In the rows, zero is written as 128.
The rows below fall into families. The same turns and mirrors carry the whole set onto itself and the rows of a family onto each other. For each named row, which other rows are in its family? Write them in the order they are listed.
These 40 rows form 5 families of 8 rows each.
j_517: [101  97  86 146 137 146 154 131 120 141 119]
j_908: [107  95  77 141 132 127 133 123 124 135 124]
j_915: [106  97 113 143 142 129 137 134  87 125 162]
j_345: [105  92  91 145 131 136 147 128 116 128 107]
j_847: [123  98 132 127 131 121 134 124 104 137 140]
j_953: [116  91 126 137 145 128 140 133  88 123 139]
j_802: [118  98 119 131 155 133 133 136  90 138 145]
j_464: [101 113  82 131 120 133 130 129 112 134 113]
j_597: [ 89 106  95 147 119 135 147 132  99 134 109]
j_591: [118  99 131 130 144 128 137 120 111 128 147]
j_794: [ 84 118  91 142 126 131 137 128 100 133 114]
j_182: [110  96 116 139 125 127 143 126 107 136 169]
j_733: [ 86 110  90 148 133 139 141 129 104 128 112]
j_704: [114  99 123 134 133 137 146 131  98 121 160]
j_477: [109  89 117 146 129 134 146 138  86 129 157]
j_992: [113  90 112 144 144 142 150 138  98 138 159]
j_858: [100 105  77 140 126 140 139 131 113 126 116]
j_594: [112 106 127 130 125 133 143 130  97 127 160]
j_787: [ 94 107  92 144 131 132 149 120 122 128 112]
j_821: [119 105 126 126 131 129 133 129  97 128 156]
j_432: [113  95  77 138 144 137 130 135 111 145 121]
j_975: [ 94 112  82 138 118 138 140 130 114 132 116]
j_62: [113 104 131 128 133 122 142 117 111 135 151]
j_954: [101 115  88 133 132 132 125 134 101 153 116]
j_711: [ 99 106  85 140 114 126 126 135  98 147 118]
j_916: [105 106  78 134 130 134 129 129 111 129 113]
j_110: [114  94 124 138 114 127 142 129 103 143 158]
j_316: [114  99 121 134 128 125 131 124 109 140 163]
j_921: [114 111 131 125 138 129 137 127 101 149 144]
j_662: [114  92  82 137 126 127 126 129 115 141 115]
j_109: [ 90 117  97 140 125 140 149 130 110 151 116]
j_401: [ 88 111  80 147 121 132 127 131 103 140 126]
j_808: [104 101 128 140 147 134 142 128  92 122 148]
j_190: [102 101 120 144 131 131 136 133  90 134 165]
j_959: [102 102  91 139 137 132 136 121 123 130 109]
j_298: [108 103 124 136 126 138 153 130 109 150 157]
j_280: [104 103  81 139 125 128 124 123 123 142 123]
j_142: [110 105 129 132 149 124 137 126  91 123 143]
j_132: [122  98 123 129 139 132 137 130  97 123 157]
j_745: [ 98 107  76 140 127 125 122 130 104 141 126]

Which other rows belong to the same family as j_704? j_464, j_858, j_594, j_821, j_975, j_916, j_132
Which other rows belong to the same family as j_190? j_591, j_733, j_316, j_401, j_808, j_959, j_280
Which other rows belong to the same family as j_517? j_802, j_992, j_432, j_954, j_921, j_109, j_298

The rows below fall into families. The same turns and mirrors carry the whole set onto itself and the rows of a family onto each other. For each named row, which other rows are in its family? Write them in the order they are listed.
These 18 rows form 3 families of 6 rows each.
j_458: [130 142 140 142 131 123 136 146 140 127 139 121 122 103 128 127 107 152
 132 138 125 113 100 146 114 115 142 132 116]
j_348: [107 125 158 136 110 144 147 117 133 136 141 132 141 118 145 106  99 133
 128 134 104 121 112 139 119 115 153 125 103]
j_836: [116 144 109 134 129 140 136 128 120 136 115 147 127 128 118 118 111 123
 113 112 122 140 132 135 113 112 126 128 131]
j_781: [118 109 126 154 108 136 114 108 144 138 146 117 131 128 148 124 101 159
 137 131 120 109 114 128 115 112 129 142 122]
j_139: [119 120 116 136 119 148 138 121 134 160 124 129 152 120 149 153 135 119
 127 129 122 134 131 133 134 112 131 137 119]
j_710: [118 147 102 117 123 161 129 114 126 133 137 131 130 129 131 133 137 141
 131 122 124 132 137 135 107 113 130 122 131]
j_278: [130 129 115 123 131 145 150 115 114 166 130 117 151 124 148 136 130 134
 122 113 108 133 118 116 123 131 145 134 115]
j_955: [123 102 137 132 106 133 132 116 151 142 116  99 134 124 146 115 103 154
 142 123 107 113 123 123 129 126 132 128 122]
j_622: [132 145 108 116 103 140 129 122 129 138 130 113 125 135 151 129 139 125
 120 131 130 114 133 136 102 121 137 129 140]
j_747: [120 132 114 128 134 158 142 112 130 166 129 143 142 119 136 125 134 131
 127 111 118 152 123 128 111 115 135 140 115]
j_473: [142 126 138 127 116 126 131 132 152 149 117 125 109 113 143 125 107 158
 138 145 133 106 105 147 123 125 141 123 125]
j_793: [120 120 155 127 116 128 151 129 138 146 135 122 119 127 130 111 107 134
 140 150 106 118 119 126 131 118 148 102 106]
j_149: [114 123 124 131 118 137 117 122 154 136 141 113 126 137 135 115 107 166
 124 121 112  94 113 119 128 124 127 120 113]
j_28: [129 143 140 135 127 129 129 147 162 145 127 128 121 119 133 102 108 146
 114 124 121 104  98 136 121 126 134 128 107]
j_530: [126 135 123 132 121 124 146 127 110 148 115 133 123 131 113 123 108 128
 102 136 121 138 128 114 102 121 144 130 127]
j_518: [118 127 126 133 119 137 147 127 107 142 110 147 135 113 126 141 103 130
 113 128 125 132 150 126 120 127 136 126 110]
j_129: [129 140 126 131 112 150 135 130 134 137 123 122 130 115 125 141 138 135
 127 139 137 126 158 135 108 114 143 134 138]
j_369: [109 123 151 121 115 148 135 120 152 154 144 132 129 131 135 101 115 156
 119 136 112 113 107 121 114 124 144 117  96]

Which other rows belong to the same family as j_369? j_836, j_710, j_747, j_149, j_28
Which other rows belong to the same family as j_955? j_139, j_473, j_793, j_518, j_129

The rows below fall into families. The same turns and mirrors carry the whole set onto itself and the rows of a family onto each other. For each named row, which other rows are in its family? Write them in the order they are listed.
These 27 rows form 9 families of 3 rows each.
j_12: [105 140 155 155 119 139 122 155]
j_508: [129 126 143 118  96 145 131 157]
j_419: [102 140 151 151 126 131 117 151]
j_946: [102 143 160 146 120 130 120 159]
j_354: [117 141 160 153 117 137 123 161]
j_550: [121 131 146 113  96 137 138 152]
j_616: [107 129 153 153 120 126 118 164]
j_555: [112 114 164 120 113 134 101 129]
j_561: [126 137 140 122  95 144 135 145]
j_670: [112 137 160 155 124 132 122 154]
j_4: [113 105 154 127 104 132 104 130]
j_3: [114 112 153 131 112 128 103 123]
j_265: [129 137 152 118  98 143 132 157]
j_702: [127 129 149 116 101 130 135 161]
j_592: [107 138 163 149 130 140 118 148]
j_817: [121 148 164 144 123 129 118 151]
j_152: [124 137 146 115  93 135 129 156]
j_851: [112 114 151 126 108 137  94 132]
j_635: [111 113 153 129 106 124  97 132]
j_772: [114 119 155 119  88 137 132 156]
j_668: [121 121 147 114  96 138 138 144]
j_828: [111 115 145 130  97 134  99 128]
j_874: [108 113 137 132 117 139 102 131]
j_270: [107 118 149 128 115 129  93 133]
j_313: [129 128 147 111 104 142 134 150]
j_476: [108 137 156 150 131 129 124 152]
j_536: [112 108 155 130 105 141  99 130]

Which other rows belong to the same family as j_550? j_670, j_851
Which other rows belong to the same family as j_772? j_817, j_874
Which other rows belong to the same family as j_313? j_12, j_635
Which other rows belong to the same family as j_508? j_946, j_3
Which other rows belong to the same family as j_555? j_616, j_561
Which other rows belong to the same family as j_702? j_592, j_828

